The rows of T fall into several groups, and each row is roughly a mix of its group's hidden directions; some rows fit no group.
T (77 x 11):
[[  6  12   4  37 -33 -34   4 -38  28   2  29]
 [ 45 -21  16 -29 -43 -14  24   9 -18   9  12]
 [ 40  18  19  25 -26 -26 -12 -23  10  -4 -43]
 [ -2  20  27  22 -34 -40 -23 -15  40 -10   3]
 [ -1  32 -25 -43  11  12 -36  -7   3  40 -11]
 [ 25   6  -4  -8  15  -3  38  19 -64   5   4]
 [ -4  -7  26  34  -4 -39  20 -43   8 -33   7]
 [ -7  -6 -15   6  29  -3  44 -57   4  15  15]
 [-40  27  13 -12  22  17 -37  10  34  27  -9]
 [-44  -3  -8  47  33  35  -6  -1   5  17   2]
 [-10  52 -20  -6  36   1 -12  -4 -32  34  -3]
 [-42  27   2  53  34  -6 -12 -10   4 -13  -4]
 [ 27  -8  10 -31   5   9  39  34 -46  13   5]
 [ 17 -32   2 -33  12  59  17   0   2  -2 -23]
 [  3   1  37  48 -27 -37  22  -8  -4 -10  22]
 [  8   2   3 -11  60  15  38 -13   6 -23 -25]
 [ 21  16  12 -50 -51  -8  -7   4  15 -24  -6]
 [-12  40  55  20 -26   6 -18  -7  13  -6  21]
 [ 17  -3   4 -43  48  34  29   2  -1  -4 -20]
 [ 47  21 -30 -23   9   5  -2  11   5  10 -50]
 [ 27   7 -44 -42  13  23  -1  28  -7  20 -22]
 [-14   6  12  34 -27 -22 -13 -29  52   1  20]
 [ 26 -25 -19  -8 -23 -44 -29  24  13   6 -32]
 [-16  13 -28  11  48  39   2  31 -11   9 -24]
 [  9 -35   6 -49   6  34   8  39  -6  -3 -17]
 [-21  17 -14 -17  53  29  -8  24 -27   8 -23]
 [-33 -27  -2  25  -4  27   9  -2  17  17  55]
 [-15 -11 -37 -16  46  35  21  21 -25   3   2]
 [-28  -7 -27  -3 -38 -21 -21  17   2  10  50]
 [-25  41   1 -24  20  12 -34   4  19  43  -5]
 [  2  30  11 -24 -56 -26 -14 -11  30 -17   3]
 [-19  29  16   5 -48 -13 -25 -17  45  -4  -1]
 [ 11  28  33  24 -14 -56  -7 -15  -4   5  25]
 [ 37  10  47 -11 -40 -28 -22   7   9  -4  -5]
 [-18 -21 -52   1  40  19  11  24 -27   0  -4]
 [ 17 -33 -27 -47  -2  34   6  18   2 -10 -31]
 [ -9 -12 -23  24  39   0  -7  46 -43   2   5]
 [-16  24  41   6  18   0  35  33  -5  31  26]
 [-15   5   9  15 -27 -12 -23 -26  63   7  16]
 [  4  21  -2 -12  32  48 -13  34   3  22 -34]
 [ 12 -35 -23 -27  29  45  19  19 -21  -3 -18]
 [  6  26  33  23 -31 -51 -24  -8  14   4  11]
 [-16  12  47  45  20  33 -14  12 -13   9  15]
 [-40  -7  -7  42  26   9 -20 -11  26 -35 -16]
 [ 15  12   0  -4 -27 -62   4 -37  23   5   6]
 [ -5  12  32  31 -35 -40 -17 -22  30 -13   8]
 [ 11   5  18 -20 -23 -47   4 -26  42 -22  19]
 [ -6  24  47   4  11 -11  11  34 -46  21  -3]
 [-30  39  11  41  -3 -27 -23  18 -14  -4  30]
 [-27  -5   5  55 -35 -30 -16 -11  -8  -5  22]
 [ 20 -15 -15  15 -44 -51   4 -29 -13 -13  10]
 [-31  30   9  60  18 -21  -1 -19   7  -5  13]
 [  9  11  34  31 -18 -43 -12 -33  28  19   4]
 [ 15  34   5 -12  25  30 -17  26  26  16 -44]
 [-11 -17   7 -33  29  34  -9  40 -24  -7 -33]
 [-32   3  41  54 -18 -11 -16 -13   6  -5  14]
 [ 25 -25  15 -39  25   2  43 -29 -10 -20   1]
 [ 33  -2 -22 -43  15  22   6   3 -13 -16 -48]
 [ 41 -25  -6 -34  14  -1   9  36 -40 -10 -10]
 [ -7  -1 -50 -28 -34 -26 -18  18  20 -14 -20]
 [-46   3  16  28  12   5 -37  -4  43 -14 -14]
 [  3  26  26  38   3 -28  39   2 -26  12  31]
 [-45  -6 -42  20  14  16  -7  31 -21  10  26]
 [-39 -13 -33  -7  35  31  11  27 -22   6  25]
 [ -9 -29 -23 -29  18  34 -30  12   4 -24 -38]
 [ 49  23  16  -4  -1 -14   0 -18  23  -7 -51]
 [ 39   2  10 -68  -3  10   4   3  17   9  -7]
 [-34 -10  20 -24  16  31 -32  27  34   3 -23]
 [ 15 -18  14 -34  30  50  21   4 -29  12 -12]
 [ 13   2  65  25 -20 -10  -5 -32   9  -8 -13]
 [ 35 -29 -23 -55  -4   9  26  -8   0  -8 -21]
 [-16  32   9  29 -28 -52 -24  -9  19   3  13]
 [ -6  46  15  28  -9 -30   4 -20  11  35  32]
 [ 58 -36  10 -35  -4 -10   6   5  -5   4 -27]
 [ 25   0  34   4 -34 -42   1 -37  21 -18   1]
 [  9   5 -30   8   5 -72  10 -13 -13   5  13]
 [ 21 -37  26 -42 -18  15  16  38 -15  -2  -9]]

Here is one row of each group, with its name. Which group are the others in?
[-14  -1 -22  13  49   5  40 -22 -30   5  25] | E
[-41  -2  10  -9  22  26 -41  14  35  -3 -27] | J
[ 21  -3  30 -61  10  36   5   8   9  15  -1] | Q

[ 48 -25   4 -12  27 -33  27  -8 -32  10   2] | E
[ -9 -45 -40  15  32  18  -1   4   9  22 -31] | E
[ 10 -20   4 -49  15  32  20  42 -20   9  -9] | J
[-21  20 -24  32   5 -49 -19  28 -22  -2  17] | E
[ 11 -15 -19  17 -38 -20 -25 -43  33 -22  -1] | J
[-17  13 -47  -4  51  25 -11  -3 -19  -8 -21] | J
[ -3 -26 -55  10  13  -6  25  -3 -46  -7   7] | Q
[ 23 -33 -41 -25   2 -32  20 -26  14  12 -22] | E
[ 46   5   2 -33  -5 -34  18 -28  25 -19 -20] | Q
